0.188 0.108 4.355
0.124 0.021 3.146
0.020 -0.333 -4.641
0.109 0.012 1.791
0.050 0.275 3.507
-0.030 -0.218 -3.062
->
0.020 -0.333 -4.641
-0.030 -0.218 -3.062
0.109 0.012 1.791
0.124 0.021 3.146
0.188 0.108 4.355
0.050 0.275 3.507

3.107 1.869 -1.484 -1.838 2.137 2.117 -2.751 3.735 0.439 0.813 1.729 -1.442
-1.704 -1.862 0.157 1.371 -1.845 -2.133 2.439 -3.223 0.449 0.594 -0.430 1.766
4.819 3.730 -3.193 -3.150 0.151 3.276 -2.943 2.100 4.470 1.976 0.272 1.565
-4.067 -3.730 2.253 1.599 0.855 -2.042 -0.933 -1.875 -3.964 -3.518 -0.831 -2.661
2.815 3.137 -2.127 -2.098 1.187 2.587 -2.825 3.254 2.125 1.441 0.137 1.656
2.302 2.158 0.024 -1.821 1.778 1.747 -2.072 -1.809 0.602 -2.663 0.212 -1.287
-3.141 -3.037 2.566 2.413 -2.180 -2.731 1.475 -1.158 -3.651 -2.051 -2.820 0.472
1.700 1.248 -0.982 -0.445 -1.833 0.163 -0.405 -1.417 1.114 -0.021 -1.826 2.117
->
-4.067 -3.730 2.253 1.599 0.855 -2.042 -0.933 -1.875 -3.964 -3.518 -0.831 -2.661
-3.141 -3.037 2.566 2.413 -2.180 -2.731 1.475 -1.158 -3.651 -2.051 -2.820 0.472
-1.704 -1.862 0.157 1.371 -1.845 -2.133 2.439 -3.223 0.449 0.594 -0.430 1.766
1.700 1.248 -0.982 -0.445 -1.833 0.163 -0.405 -1.417 1.114 -0.021 -1.826 2.117
3.107 1.869 -1.484 -1.838 2.137 2.117 -2.751 3.735 0.439 0.813 1.729 -1.442
2.302 2.158 0.024 -1.821 1.778 1.747 -2.072 -1.809 0.602 -2.663 0.212 -1.287
2.815 3.137 -2.127 -2.098 1.187 2.587 -2.825 3.254 2.125 1.441 0.137 1.656
4.819 3.730 -3.193 -3.150 0.151 3.276 -2.943 2.100 4.470 1.976 0.272 1.565

-4.745 3.037 -0.242 -0.945 3.302 -1.372 -3.954
4.054 -1.455 -0.241 1.630 -1.431 1.257 3.739
-3.800 1.354 -3.830 0.651 1.746 -4.332 -3.965
->
4.054 -1.455 -0.241 1.630 -1.431 1.257 3.739
-3.800 1.354 -3.830 0.651 1.746 -4.332 -3.965
-4.745 3.037 -0.242 -0.945 3.302 -1.372 -3.954

0.611 0.085 -2.741
0.701 0.299 -2.807
0.623 0.226 -2.809
-1.234 -0.307 -4.841
-1.032 -0.309 -4.780
-2.101 5.307 -3.245
->
-1.032 -0.309 -4.780
-1.234 -0.307 -4.841
0.611 0.085 -2.741
0.623 0.226 -2.809
0.701 0.299 -2.807
-2.101 5.307 -3.245

-2.556 -2.042 3.466 -2.551 2.599 1.131 1.963
-3.887 -0.866 0.371 -2.330 2.648 -3.573 -2.853
-1.389 -1.640 0.551 0.658 1.005 0.820 1.330
-1.046 -0.816 0.007 -2.585 1.728 -0.994 -2.463
-0.537 -0.927 1.985 -0.217 0.639 1.917 3.032
-1.553 0.648 1.537 -0.192 0.235 -1.034 0.541
4.275 1.619 -1.222 2.374 -3.014 2.681 1.849
1.444 1.542 0.006 2.546 -2.174 0.716 2.522
0.248 -0.530 -1.418 -0.395 0.276 -0.499 -1.793
0.042 -0.102 3.683 -0.243 -0.215 2.953 4.841
->
-2.556 -2.042 3.466 -2.551 2.599 1.131 1.963
-1.389 -1.640 0.551 0.658 1.005 0.820 1.330
-0.537 -0.927 1.985 -0.217 0.639 1.917 3.032
-3.887 -0.866 0.371 -2.330 2.648 -3.573 -2.853
-1.046 -0.816 0.007 -2.585 1.728 -0.994 -2.463
0.248 -0.530 -1.418 -0.395 0.276 -0.499 -1.793
0.042 -0.102 3.683 -0.243 -0.215 2.953 4.841
-1.553 0.648 1.537 -0.192 0.235 -1.034 0.541
1.444 1.542 0.006 2.546 -2.174 0.716 2.522
4.275 1.619 -1.222 2.374 -3.014 2.681 1.849

-3.367 -4.424 -0.338 -5.800 -3.446 -4.193 -0.320 -5.726
-4.465 -1.023 -5.324 -5.849 -3.407 -0.457 1.959 -5.452
1.520 -2.556 0.824 -3.997 1.959 -0.398 0.655 -4.245
->
-3.367 -4.424 -0.338 -5.800 -3.446 -4.193 -0.320 -5.726
1.520 -2.556 0.824 -3.997 1.959 -0.398 0.655 -4.245
-4.465 -1.023 -5.324 -5.849 -3.407 -0.457 1.959 -5.452

-1.961 -1.112 1.147 1.026 0.104 -0.622 -0.499
1.425 0.759 -0.911 -0.776 -0.109 0.446 0.357
4.244 2.547 -2.597 -2.437 -0.271 1.349 1.138
2.997 1.838 -1.638 -1.772 -0.171 0.874 0.837
4.174 2.500 -2.482 -2.488 -0.195 1.383 1.128
5.403 3.340 -3.344 -3.130 -0.264 1.800 1.576
4.548 2.628 -2.615 -2.611 -0.226 1.460 1.208
1.879 1.220 -1.119 -1.206 -0.130 0.565 0.451
2.074 1.295 -1.210 -1.182 -0.142 0.645 0.641
1.524 0.893 -0.953 -0.804 -0.008 0.475 0.482
->
-1.961 -1.112 1.147 1.026 0.104 -0.622 -0.499
1.425 0.759 -0.911 -0.776 -0.109 0.446 0.357
1.524 0.893 -0.953 -0.804 -0.008 0.475 0.482
1.879 1.220 -1.119 -1.206 -0.130 0.565 0.451
2.074 1.295 -1.210 -1.182 -0.142 0.645 0.641
2.997 1.838 -1.638 -1.772 -0.171 0.874 0.837
4.174 2.500 -2.482 -2.488 -0.195 1.383 1.128
4.244 2.547 -2.597 -2.437 -0.271 1.349 1.138
4.548 2.628 -2.615 -2.611 -0.226 1.460 1.208
5.403 3.340 -3.344 -3.130 -0.264 1.800 1.576
